In the rows, zero is written as 128.
The rows of T fall into 3 groups, and each row is roughly a mix of its group's hidden directions.
T (119 x 11):
[[ 93 135 137 128  93 121 122  68 134  69 123]
 [112 106 172 120 121 138 133 117 152  78  67]
 [117 126 147  76 138 166 118 139  74 125  84]
 [105 184  76 133 100 136 150 128 134 173 127]
 [107  88 179 152 116 146 117 116  97  79 104]
 [160 156 146 110 108 158  78 102 168 122  93]
 [161 153 107 163 114  89 155 124 159 125 183]
 [155 120 145 123 143 135 124  73  95 105  67]
 [164 112 124 147 170 126 120 171 104 185 110]
 [111  86 169 137 130 166  95 113 104  80 111]
 [134 147 193 125 131 139 135 167 174  97 149]
 [104 142 100 108  94 116  96  78  76 121 143]
 [162 137 113 173 109  96 155 115 162 118 180]
 [156 133  88  88  78 150 126 169 152 114 112]
 [139 130 140 109 104 121  86 147  60 168 138]
 [103 131 176 113 130 102  75 168 102 101 140]
 [123 149  93 120 140  96 163 152 151 178 173]
 [173 133 136 132  82 155 182 130 169 115 130]
 [130 117  49 129 112 137 158 134 165 134 100]
 [ 98 131 161 110 125 116 131 128 103  85  59]
 [118 136 138 119 201 134 151 118 168 100  96]
 [ 99 158 180 123 134 101  89 164 105 137 161]
 [ 95 122 127 124  96 142 147  80 162  68 133]
 [123  98 125  68  69 138 155 126 122 130  98]
 [114 188 110 114 130 101 103 163 132 171  94]
 [ 77 168 143 138 150 113 103 111  81 161 146]
 [143 146 115 149 109 107 116 102 209 147 133]
 [152 126  59 113 109 140 166 124 169 136 105]
 [ 79  98 139  91 151 161  91 132 116 141  87]
 [139 158  73 107 142 110 131 132 169 180 145]
 [146 169 130 121 113  89 153 117 178  93  89]
 [153 129 147 119 134 109  99 173  82 185 120]
 [ 89 128 169 133 171 107  90 121  85 141 155]
 [ 75 139 140 128 163  91  82 155  96 141 121]
 [153 101 175 144 131 134 149 189 163 143 113]
 [127 156  71 132 184 103 124 119 118 169 138]
 [101 120 106 106 163 114 164 165  79 138 165]
 [142 134 108 162 211 122 121 132 122 151 108]
 [104 133  99 111  83 113 103  75  80 123 129]
 [122 175 124 124 165 143 101 127 125 117 199]
 [124 137 130 157  95 178 132  89 100 137 182]
 [104 139 187 135 166  98 101 104  85 127 132]
 [116 125  92  99 171 108 161 103 141 139  71]
 [ 87 136 162 128 174  91  86 144  95 145 133]
 [145 116  85 120 128 158  74  90 116 170 149]
 [139 159  92 143 166 141 129 147 148 144 195]
 [103 187 157 120 120 109  94 160 114 157 162]
 [119  95  83 115 140 146 114 107  97 172 177]
 [135 175 134 122 154 147 100 145 118 124 200]
 [108 168 197 133 136 105 103 143 102 138 156]
 [150 148 122 170 207 122 120 148 137 144 127]
 [163 123 136 139 153 114 116 184 105 188 122]
 [113 120 108 114  81 111 105  82  71 128 107]
 [120  89 177 156 110 147 121 105 107  73 117]
 [ 87 106 136  92 152 163  95 139  91 152  93]
 [120 205 159 126 115 108  95 141 112 153 117]
 [164 128  89 138 107 153 183  96 169 137 123]
 [114 144 111 124 128 153 162 107 185  79 161]
 [112 105 146  92  47 136 138 117 125 108 129]
 [167 167 154 167  81 121  99 103 113 111 144]
 [143 154 101 146 100 139 190 130 176 154 135]
 [161 143  79  98  78 149 129 156 157 119 107]
 [138 146  85 157 206 130 122 122 126 147 137]
 [173 159  84 138 121 107 127 109 167 138 175]
 [105  93 164 116 153 106  75 136  94  92 139]
 [136  60 167 129 137 134 133 129 123  76 153]
 [163 168 158 174  83 120  95 109 128 108 124]
 [161 102  79 132  89 166 158 116 158 104 121]
 [148 132 131 176 205 122 114 140 123 143 105]
 [129  70 148 185 106 145 121  97 158 121 132]
 [110 190  92 140 122 129 147 110 125 181 103]
 [137 102 144  92 144  90 112 186 151  98 101]
 [143 105 151  73 100 155 137 179 120 159 145]
 [143 176  91 137 119  69 142 124  99 129 161]
 [149 130  58 111  98 143 162 131 169 134 115]
 [142 114  90 123 125 154  82  86 139 172 164]
 [161 175  97  95 131  99 159 127 168 118  98]
 [175 142 139 144 116 133 185 100 161 128  87]
 [ 91 167  98  99 122 123 121  81 132  99 172]
 [139  93 174 171 106 146 129 110 164  84 121]
 [134 156 173 143 127 115 137 162 154  75  86]
 [122 107 151  95 129 106  74 154 103  77 110]
 [138 102 161  98 156  85 108 177 145 102 102]
 [137 133  72 108 154 121 117 134  90 188 143]
 [122 186  85 138 121 136 146 109 132 184 108]
 [132 166 187 120 131  90  93 172 129 126 114]
 [128 165 198 124 150  91  97 135 108 129 115]
 [123 114 135 142  95 178 131 107 102 121 195]
 [176 174 107 151 105  89 164 127 144 128 156]
 [117 180 113  83 152 107 133 166  91 137 100]
 [142 166 123 166 202 116 115 144 141 139 147]
 [157  97 145 177  88 147 117  84 143 124 159]
 [182 197 108 130 118 111 133 148 100 134 136]
 [133  85 109 135 174 129 167  82 123 131  87]
 [140 118 110 152 155 142 176  59 130 153 119]
 [ 79  65 157 137 133 155 112 116 153 138 106]
 [137 156  78 117 145 115 129 148  98 181 169]
 [105 145  97 118 135  81 175 144 129 168 168]
 [166 138 118 179 109  97 160 122 144 102 175]
 [ 98  87 123  82 160 152 166 142 164 146 112]
 [118  84 177 151 119 168  98 117 104  95 106]
 [139 151 135 139  97 144  93 148 101 132 201]
 [148  97  87 101 137 137 141 155 104 193 116]
 [152 120 151 146 177 139 155 177 178 138 122]
 [ 90 112 147 108 143 126  72 154  79 120 155]
 [141  73  96 143 143 131 179 121 176 123 135]
 [111 198  91 135 120 121 123 116 123 177 106]
 [133 134  69 136 179 108 122 120 105 177 119]
 [143 107 173 150 158 124 119 136 110 120  57]
 [153  87  65 116 108 156 141 143 168 118 137]
 [141  94 148 148 107 183  76  98 135 150 119]
 [129 127 191 138  93 145 137 138 161  74 125]
 [109 115 166  98 138 148 163 156  74  97 104]
 [110 152 105  68 157 146  97 148 106 168 114]
 [102 117 169 124 167 102  68 141  93 123 137]
 [119  88 131 122  93 114 142  99 111 121  55]
 [107 141  87 160 116  95 110  66 103 115 113]
 [111 154 129  67 133 129 134 127 172 151  77]
 [ 93 154 139 120  91 121 128  82 149  68 140]]

One row of each group comes first, with its name. Which group is each row after those in?
[ 94 127 155 110 142 109  71 168  85 115 115]
<46>
[135  81 144 124  77 116 152 141 133 142  69]
<62>
[113 161  96  63 160 123 138 155 103 154 129]
<84>

[150 143 125 170 210 126 122 144 134 138 114]
<62>
[123 181 139  62 135 117 143 145  98 113 101]
<84>
[106 121 194 118 147 114  94 131  82 109 152]
<46>
[129 137  59  90 143 129 144 130 119 177 152]
<62>
[109 125  97 135 157 110 155  79 150 106  72]
<62>
[129  86 133 108 134 194  83 107 111 144 120]
<84>
[125  82 143 112 172  88 141 152 141 103  83]
<46>
[121 193 173 147 126 122 123  98 104 160 153]
<46>
[130  73 103 134 163 126 158  92 126 110  80]
<46>
[113 165  99 137 118 124  91  79  87 109 163]
<62>
[120 155 138 127  82 167 116 136 107 139 195]
<46>
